50 stands for zero in the data rows.
Some points:
array([55., 54., 65., 22., 36., 34., 47., 66., 90., 52., 44., 10., 99.,
       65., 67., 32., 36., 61., 59., 67., 33., 54., 34., 38., 37., 29.,
       60., 58., 38., 60., 52., 45.])
array([39., 44., 60., 48., 37., 60., 49., 45., 75., 58., 51., 50., 48.,
       43., 78., 29., 57., 62., 54., 66., 50., 60., 54., 68., 50., 47.,
       39., 91., 66., 41., 48., 40.])
array([49., 47., 48., 56., 66., 51., 49., 53., 58., 56., 49., 71., 49.,
       44., 73., 37., 48., 51., 36., 33., 47., 50., 41., 56., 79., 58.,
       49., 40., 48., 71., 64., 40.])
array([42., 68., 38., 49., 45., 39., 43., 56., 66., 51., 60., 52., 81.,
       36., 32., 54., 47., 0., 49., 77., 54., 52., 48., 42., 47., 59.,
       42., 10., 47., 19., 61., 63.])
array([67., 57., 38., 51., 50., 47., 49., 67., 31., 64., 64., 69., 56.,
       67., 69., 81., 51., 50., 42., 46., 42., 69., 57., 50., 45., 32.,
       54., 58., 46., 44., 44., 64.])
array([52., 29., 57., 62., 27., 69., 48., 66., 47., 53., 40., 50., 70.,
       22., 54., 93., 53., 18., 46., 75., 41., 43., 46., 32., 72., 53.,
       42., 53., 72., 26., 46., 71.])
array([54., 40., 59., 66., 54., 59., 62., 58., 30., 41., 75., 18., 48.,
       2., 79., 45., 44., 91., 65., 20., 40., 46., 29., 46., 34., 32.,
       56., 45., 65., 95., 51., 38.])
array([62., 55., 56., 56., 59., 60., 40., 52., 44., 58., 61., 39., 63.,
       38., 81., 36., 44., 32., 37., 55., 43., 47., 69., 69., 53., 51.,
       37., 90., 58., 48., 55., 55.])
array([53., 39., 26., 37., 47., 47., 51., 39., 73., 51., 58., 51., 55.,
       32., 39., 72., 43., 56., 45., 68., 78., 48., 61., 69., 64., 45.,
       41., 25., 45., 41., 45., 41.])
array([48., 51., 38., 58., 68., 35., 49., 70., 22., 50., 32., 23., 36.,
       73., 45., 12., 54., 80., 49., 70., 37., 38., 45., 54., 54., 77.,
       62., 54., 51., 39., 53., 41.])
array([42., 44., 64., 69., 67., 32., 44., 58., 57., 58., 45., 57., 61.,
       43., 49., 52., 39., 43., 52., 66., 56., 55., 50., 62., 45., 74.,
       21., 60., 60., 66., 43., 54.])
array([53., 31., 47., 55., 43., 65., 52., 37., 47., 63., 62., 54., 52.,
       53., 57., 70., 51., 19., 66., 61., 43., 63., 57., 61., 25., 30.,
       45., 64., 14., 28., 32., 75.])
array([60., 50., 58., 78., 44., 45., 58., 27., 50., 35., 47., 46., 0.,
       17., 57., 36., 37., 13., 25., 55., 57., 40., 41., 38., 49., 77.,
       38., 99., 63., 42., 50., 50.])
array([53., 50., 84., 20., 59., 24., 54., 43., 68., 50., 52., 37., 93.,
       68., 52., 86., 48., 77., 55., 38., 51., 54., 56., 33., 54., 49.,
       59., 87., 48., 53., 64., 31.])
array([74., 38., 56., 74., 70., 56., 50., 35., 50., 38., 42., 35., 53.,
       22., 39., 50., 33., 61., 31., 61., 32., 53., 58., 59., 86., 33.,
       32., 24., 52., 36., 59., 43.])
array([38., 53., 47., 50., 35., 29., 47., 49., 44., 31., 51., 47., 52.,
       43., 46., 54., 55., 58., 51., 11., 33., 28., 27., 29., 63., 61.,
       72., 31., 40., 67., 53., 56.])
array([52., 46., 54., 53., 38., 33., 43., 59., 52., 61., 55., 37., 42.,
       36., 61., 54., 34., 32., 58., 76., 62., 44., 53., 36., 54., 60.,
       36., 42., 42., 69., 46., 47.])
array([50., 48., 61., 63., 52., 30., 57., 65., 33., 40., 74., 30., 28.,
       43., 43., 27., 47., 58., 39., 44., 93., 52., 35., 49., 61., 90.,
       64., 46., 32., 67., 47., 43.])
array([69., 47., 56., 55., 49., 22., 62., 27., 26., 43., 35., 51., 78.,
       57., 38., 59., 61., 49., 51., 35., 39., 55., 53., 48., 66., 29.,
       48., 43., 50., 58., 43., 41.])
array([71., 36., 32., 72., 83., 44., 49., 61., 62., 61., 44., 62., 59.,
       57., 59., 21., 51., 18., 61., 45., 40., 41., 48., 55., 29., 69.,
       46., 29., 50., 15., 32., 41.])
array([64., 65., 53., 39., 68., 70., 55., 64., 42., 56., 39., 71., 47.,
       39., 76., 73., 48., 44., 42., 47., 52., 56., 67., 21., 86., 44.,
       70., 55., 62., 43., 67., 56.])
array([45., 50., 62., 14., 55., 57., 61., 57., 47., 56., 40., 49., 45.,
       61., 68., 82., 41., 41., 47., 39., 45., 42., 71., 61., 68., 65.,
       66., 58., 64., 47., 39., 53.])
array([40., 40., 41., 46., 52., 53., 39., 67., 44., 54., 38., 59., 71.,
       40., 62., 44., 55., 22., 76., 53., 43., 68., 67., 29., 29., 37.,
       34., 35., 42., 14., 57., 59.])
array([47., 56., 61., 69., 6., 39., 49., 61., 43., 36., 50., 55., 99.,
       60., 31., 50., 65., 59., 78., 54., 48., 67., 44., 21., 0., 5.,
       57., 51., 69., 74., 55., 63.])
array([53., 41., 47., 29., 75., 58., 56., 70., 53., 55., 55., 96., 56.,
       68., 61., 75., 30., 78., 41., 24., 52., 57., 54., 56., 36., 61.,
       47., 56., 74., 78., 39., 59.])
array([53., 48., 36., 45., 46., 51., 57., 40., 64., 63., 43., 84., 47.,
       64., 35., 44., 55., 62., 44., 78., 40., 44., 59., 37., 26., 60.,
       49., 45., 48., 49., 60., 55.])
array([37., 57., 47., 50., 54., 47., 52., 36., 67., 45., 39., 24., 18.,
       50., 60., 18., 42., 36., 59., 64., 46., 43., 64., 52., 45., 67.,
       40., 39., 72., 45., 58., 54.])
array([57., 47., 69., 68., 56., 68., 53., 63., 75., 60., 34., 74., 61.,
       59., 62., 44., 57., 50., 60., 57., 68., 45., 75., 70., 82., 56.,
       53., 54., 59., 56., 60., 59.])
array([29., 52., 50., 58., 22., 41., 46., 48., 40., 46., 49., 46., 32.,
       38., 21., 55., 41., 75., 64., 51., 70., 40., 44., 57., 21., 46.,
       93., 49., 59., 63., 49., 55.])
array([51., 48., 42., 61., 17., 58., 55., 45., 17., 42., 67., 54., 81.,
       53., 15., 58., 46., 55., 70., 33., 58., 49., 20., 77., 52., 63.,
       57., 42., 62., 54., 39., 46.])
array([50., 43., 47., 50., 66., 47., 44., 53., 51., 35., 48., 41., 23.,
       44., 40., 62., 52., 42., 36., 63., 72., 56., 36., 53., 35., 63.,
       57., 35., 45., 33., 59., 25.])
array([53., 48., 62., 38., 27., 51., 47., 61., 41., 51., 53., 58., 42.,
       58., 57., 52., 58., 40., 44., 38., 23., 52., 35., 56., 30., 46.,
       48., 45., 47., 41., 43., 47.])
array([43., 48., 57., 36., 48., 65., 51., 36., 57., 54., 59., 69., 48.,
       75., 49., 50., 52., 22., 32., 20., 35., 54., 50., 64., 41., 52.,
       57., 45., 47., 68., 57., 25.])
array([53., 71., 67., 18., 53., 73., 47., 62., 74., 60., 48., 65., 48.,
       68., 37., 56., 59., 38., 50., 27., 20., 55., 25., 54., 39., 17.,
       61., 70., 67., 46., 56., 69.])
array([48., 51., 49., 40., 67., 70., 52., 39., 25., 52., 41., 76., 37.,
       54., 42., 51., 50., 51., 63., 69., 46., 59., 72., 40., 47., 61.,
       67., 53., 43., 36., 46., 44.])
array([44., 49., 48., 47., 57., 69., 50., 31., 59., 40., 48., 54., 24.,
       43., 65., 48., 47., 61., 44., 66., 39., 50., 37., 46., 34., 35.,
       38., 55., 45., 67., 55., 78.])
array([53., 55., 44., 53., 42., 48., 45., 56., 57., 51., 22., 45., 41.,
       83., 57., 32., 63., 37., 43., 75., 70., 75., 50., 51., 59., 62.,
       64., 37., 55., 26., 63., 44.])
array([44., 45., 62., 64., 41., 45., 42., 65., 67., 69., 49., 32., 41.,
       26., 30., 52., 53., 55., 55., 29., 44., 63., 39., 63., 55., 43.,
       43., 53., 64., 67., 52., 50.])
array([39., 59., 43., 39., 53., 38., 62., 32., 40., 25., 73., 64., 48.,
       88., 19., 56., 54., 61., 69., 58., 42., 49., 65., 26., 59., 52.,
       72., 26., 24., 22., 50., 60.])
array([35., 55., 58., 18., 59., 62., 60., 53., 40., 67., 39., 64., 71.,
       52., 47., 25., 60., 35., 47., 40., 72., 62., 76., 43., 84., 40.,
       59., 55., 54., 58., 32., 42.])
array([52., 37., 64., 17., 48., 43., 43., 46., 43., 55., 44., 72., 20.,
       23., 60., 40., 61., 69., 43., 67., 65., 42., 49., 39., 29., 69.,
       60., 74., 63., 29., 62., 70.])
array([77., 59., 53., 61., 36., 47., 42., 45., 68., 37., 44., 42., 23.,
       20., 63., 42., 47., 45., 48., 58., 68., 40., 44., 67., 63., 62.,
       32., 39., 43., 32., 58., 35.])
array([59., 33., 47., 39., 63., 57., 51., 26., 26., 49., 58., 62., 56.,
       50., 55., 66., 51., 38., 53., 45., 52., 57., 57., 55., 46., 59.,
       48., 77., 60., 62., 46., 45.])
array([47., 49., 33., 62., 46., 43., 49., 41., 17., 52., 60., 62., 50.,
       19., 27., 59., 52., 53., 69., 36., 66., 43., 33., 15., 49., 37.,
       62., 54., 48., 63., 39., 45.])
array([38., 48., 34., 59., 63., 66., 55., 46., 61., 34., 39., 37., 7.,
       54., 50., 50., 61., 49., 34., 24., 35., 45., 63., 39., 29., 23.,
       44., 36., 40., 59., 54., 40.])
array([39., 53., 45., 29., 48., 57., 51., 61., 66., 38., 46., 27., 46.,
       35., 54., 22., 35., 48., 59., 91., 58., 57., 33., 67., 51., 62.,
       26., 43., 45., 55., 63., 40.])
array([59., 65., 41., 33., 53., 42., 45., 36., 54., 41., 43., 35., 69.,
       41., 72., 60., 46., 39., 42., 63., 55., 44., 43., 51., 51., 30.,
       49., 71., 42., 27., 34., 25.])
array([36., 57., 52., 55., 23., 46., 57., 40., 25., 56., 37., 67., 40.,
       61., 64., 44., 57., 39., 68., 56., 65., 52., 85., 58., 55., 34.,
       56., 75., 42., 75., 47., 42.])
array([45., 66., 43., 59., 71., 51., 54., 64., 35., 42., 59., 83., 43.,
       66., 46., 32., 42., 27., 44., 32., 42., 59., 59., 31., 68., 25.,
       33., 63., 34., 35., 51., 66.])
array([45., 49., 62., 41., 59., 60., 64., 64., 51., 54., 38., 66., 67.,
       43., 63., 38., 48., 57., 47., 25., 66., 54., 43., 76., 84., 46.,
       46., 38., 62., 58., 35., 39.])
There is one direction along which these points spread out most. Take the direction at right angles to it along which they spread out most. Then take the direction at right angles to both along which they spread out most. Go by this last direction. How far along it is each point below, from 0 to 99? The average is 50, and the first point in the table lies past the average. One standard deviation of the points above along it is 16.
array([42., 40., 43., 50., 60., 40., 50., 51., 48., 45., 61., 77., 54.,
       33., 27., 48., 42., 86., 47., 18., 39., 46., 45., 55., 49., 66.,
       67., 48., 68., 64., 62., 61.]) 39
array([50., 47., 38., 47., 54., 54., 45., 48., 65., 55., 48., 41., 83.,
       63., 25., 54., 44., 54., 71., 24., 35., 41., 36., 39., 61., 62.,
       45., 42., 20., 59., 42., 58.]) 62
array([72., 45., 47., 48., 28., 59., 42., 28., 43., 42., 44., 49., 20.,
       66., 69., 35., 55., 37., 42., 49., 45., 45., 32., 74., 48., 53.,
       53., 31., 57., 48., 46., 51.]) 51
array([43., 56., 46., 94., 71., 43., 43., 21., 55., 47., 59., 25., 6.,
       39., 46., 83., 48., 61., 46., 52., 46., 46., 71., 52., 50., 22.,
       36., 42., 57., 45., 35., 75.]) 54
array([38., 64., 46., 14., 52., 49., 42., 20., 60., 44., 52., 44., 71.,
       54., 50., 54., 45., 72., 21., 59., 58., 39., 45., 50., 60., 61.,
       41., 40., 34., 35., 62., 44.]) 53
array([50., 56., 43., 60., 75., 53., 53., 65., 33., 65., 44., 19., 28.,
       35., 56., 38., 63., 54., 40., 56., 56., 48., 31., 61., 70., 46.,
       43., 10., 56., 46., 50., 63.]) 53
array([65., 53., 30., 70., 57., 60., 42., 53., 81., 44., 67., 10., 67.,
       75., 26., 64., 64., 59., 61., 56., 44., 36., 62., 49., 24., 57.,
       35., 66., 21., 57., 38., 52.]) 70
array([58., 55., 38., 68., 47., 42., 48., 45., 29., 44., 52., 52., 55.,
       62., 27., 52., 58., 61., 44., 64., 51., 48., 40., 66., 54., 47.,
       55., 46., 49., 75., 27., 61.]) 58
array([24., 51., 55., 66., 45., 65., 50., 50., 34., 66., 63., 57., 62.,
       70., 71., 43., 49., 64., 47., 59., 60., 46., 38., 69., 50., 81.,
       47., 36., 69., 79., 53., 31.]) 39
array([36., 55., 60., 27., 16., 57., 50., 55., 71., 64., 37., 74., 41.,
       57., 21., 56., 39., 75., 22., 43., 42., 60., 62., 57., 34., 52.,
       49., 73., 32., 39., 63., 61.]) 48
array([51., 54., 49., 56., 43., 44., 54., 81., 56., 40., 70., 22., 24.,
       71., 42., 38., 77., 49., 42., 25., 61., 47., 48., 28., 46., 32.,
       43., 59., 41., 44., 53., 48.]) 56
array([56., 53., 40., 79., 36., 45., 48., 49., 33., 50., 56., 31., 65.,
       45., 55., 66., 48., 74., 56., 44., 34., 41., 50., 38., 58., 50.,
       61., 38., 16., 40., 41., 30.]) 65
array([48., 49., 49., 43., 64., 33., 47., 39., 66., 56., 53., 30., 33.,
       81., 26., 39., 56., 56., 66., 54., 49., 33., 66., 43., 32., 41.,
       47., 35., 63., 54., 61., 46.]) 65
